In the rows, zero is written as 128.
The rows of M fall into 3 groups, which share some directions, and each row is roughly a mix of its group's hidden directions, except some rows that fit no group.
M, 112 rows:
[[110 111 119 105  86 150 155  96 160  99]
 [129 148 101  90 151 156 179 106 117 117]
 [104 174 155 105 131  79 111 120 125 149]
 [146 162 112  98 107 157 134  98  98  92]
 [123  86 152 147 117  98  95 164 157 138]
 [120 171  80  89 139 103 125 133 142 148]
 [152 166 114  81 123 149 143 127 103  90]
 [124 110 138 131 123  81 115 104  79  91]
 [118 183 141 128 112 180 129 106 127 109]
 [104  86 132 181 136  98 124 127 128 160]
 [142 151 109 108 130 181 160 101 101 108]
 [101 125 136 150  84 138 152  71 130 121]
 [102 115 112 110 127 190 103 111  98 135]
 [103 184 124 107 140 124  82 111 125 109]
 [110  79 153 146  97  96 107 145 156 126]
 [161  57 138 133 138 104 134 143 130 126]
 [142  69 155 119 111 151 115 126  98 101]
 [139 139  94  93 149 122 147 147 173 163]
 [145 134 133  76 181 144 104 121 143 138]
 [118 102 131 179 104 141 175 119 114 104]
 [ 91  91 148 145 116  86 106 144 157 143]
 [101 137 137 158  65 108 141 153 119 138]
 [106 144 131 161  90 126 137  69 111 127]
 [126 153  99 151 112 128  87 168  97 151]
 [146  93 106 116 118 159 168 104 130  86]
 [130 144 101  90 161 143  84  94 145 126]
 [100 108 152 166 125 109  93 142 158 162]
 [121 102 155 164 110 100  81 154 145 144]
 [167 185 116 101 142 126 149 135 104 112]
 [148  91 145 142 141  75 164 111 121 112]
 [149 162 122 100 166  98  89 144 116 150]
 [137  80 175 158 126 127 115 117 108  97]
 [134 161 104  91 143 153 150 128  83 102]
 [107 108 128 163  66 136 148 147 107 129]
 [159  90 119 101 173 143 118  93 127 112]
 [146 165 111  91 138 151 177 107 122 111]
 [124 132 111  75 151 139  90  84 132 125]
 [155 169 113 105 119 157 151 104  95  98]
 [139 117 138 147 120  60  90 124 133 146]
 [137 172 111 101 143 181 148 113 110 120]
 [131 132 136  89 181 136 114  87 156 124]
 [143 128 117 160 107 163 127  69 104 125]
 [105 101 140 132 148  86 113 167 163 154]
 [139  97  99 125 146 174 129 104  86 108]
 [144 109 145 131 153 110 145 193 152 143]
 [149 160 143 120 131  71 124 109 130  87]
 [148 144 108  68 159 127  97 113 108 130]
 [153 141 135 115 153  78 121 180 143 134]
 [157 152  99 111 141 168 145  92  97 114]
 [110 128 118 146 135 204 143 145 124 127]
 [120 185  87  88 130 136 129 128 144 142]
 [149 121 136 123 157 121 128 203 121 129]
 [107 105 155 171 112 123  89 135 159 157]
 [144  77 169 138 152  96 132 112 129 103]
 [130 101 155 151 100 115  95 127 108 180]
 [132 113 155 122 114 101  89 180 160 125]
 [140 133 104  97 169 174  90 128 139 135]
 [121 170  84  88 144 103 137 130 149 149]
 [141 173  86  80 139 123 134 129 153 139]
 [125 156 117 121  94 136 124  64 109 106]
 [142  75 146 149 111 104 131 123  84 105]
 [113 105 156 137 116  97  85 168 158 137]
 [117 165  97  90 153 118 130 135 168 157]
 [131  99 110  98 120 197 138 133 121 119]
 [148  79 136 129 131  85 106 125  97  97]
 [143 128 112  97 180 128  84  95 125 129]
 [ 86 192 119 130 136 133 138 118 148 151]
 [108 152 111 105 166  91 139 127 168 157]
 [143 185 113  89 132 125 142 125  96 102]
 [132  95 144 165  89 144 131 130  79 112]
 [ 96 184 121 116 131 151 157 116 151 153]
 [129 129 159 186 165  92 136 122 126 134]
 [140 146 149 148 123  54 136 138 119 134]
 [142  98 112 138 130 155 165 112  80  95]
 [128 143  93  87 147 104  77 145 141 133]
 [113 101 129 137 133 168 158  95  84 106]
 [132 171 109  70 139 146 145 122 116 104]
 [129 171 119  94 128  91  82 138 136 150]
 [124 165 142 148 117  67 128 139 162 136]
 [ 97 170 138 139  99 127 117 175 142 158]
 [145  77 166 160 110 156 133 130 109 111]
 [133  75 154 135 144 119 165 148 118 165]
 [158  59 157 126 131 128 120 131 119 105]
 [131 104 135 179  94 135 163 166 120 126]
 [133 168  80  98 134 134 125 149 159 158]
 [131  93 162 149  97 166 129 120  92 104]
 [160 129 122  67 153 151 152 135 110 113]
 [124 104 144 152 129  85  83 148 158 153]
 [122  88 155 160 103 105  91 144 158 139]
 [113 135 145 153  90 146 159 182 138 142]
 [112  90 147 157 136  83 126 166 146 149]
 [141 108  92  96 106 174 140 129  96 107]
 [161  70 151 144 151  96 132 134 143 120]
 [124  89 150 147 141 140 100 168 165 156]
 [136 103 166 149 106 144 124 107  87  87]
 [115 167 150 122 143  87  94 134 160 157]
 [100 127 117 104 135 200 122 111 117 127]
 [139 104  93 140 111 160 155 112  89  92]
 [ 97 185 125 120 150 143 111 127 167 147]
 [146 159 106  94 140 172 162 102 117 114]
 [141 104 129 107 152  86 114 186 139 127]
 [133 129 151 134 116  85  88 140 178 145]
 [120 168  92  94 154 108 112 138 162 150]
 [157 102 163 165 115 151 103 125 111  90]
 [144 139 108 109 187 153  88 120 143 135]
 [120 163  85 105 143 119 119 151 162 166]
 [101 125 132 166 106 151 179 106 124 100]
 [157 125 137  92 134 139  83 166 163 122]
 [148  96 171 163 112 155 121 119 106  95]
 [165 130 136 102 148 115 100 181 157 130]
 [171  65 140 122 128 133 104 144 126 110]
 [133 101 123 118 145 197 154 130 109 115]]

Here is one row of each group, with its name. Which group are the others in?
[101 113 127 174  84 159 135 155 110 138]
(101)
[126 117 139 113 148  77 137 185 147 132]
(15)
[144  87 160 165 109 131 116 125  91  97]
(118)

[143 168 107  99 136 161 161 111  97 106]
(15)
[124 105 160 161 103 109  83 163 142 135]
(15)
[137 137  96  81 142 154 152 114  94  96]
(15)
[128 112 121 149  70 122 146 162  89 128]
(101)
[141  53 157 134 134 132 116 142 128 126]
(118)
[159 126 134  85 144 134 120 186 144 111]
(15)
[175  62 141 126 129 132 137 142 135 118]
(118)
[153 132 130 154 112  60 118 151 114 137]
(101)
[162  79 144 140 120  99 148 117  99  97]
(118)
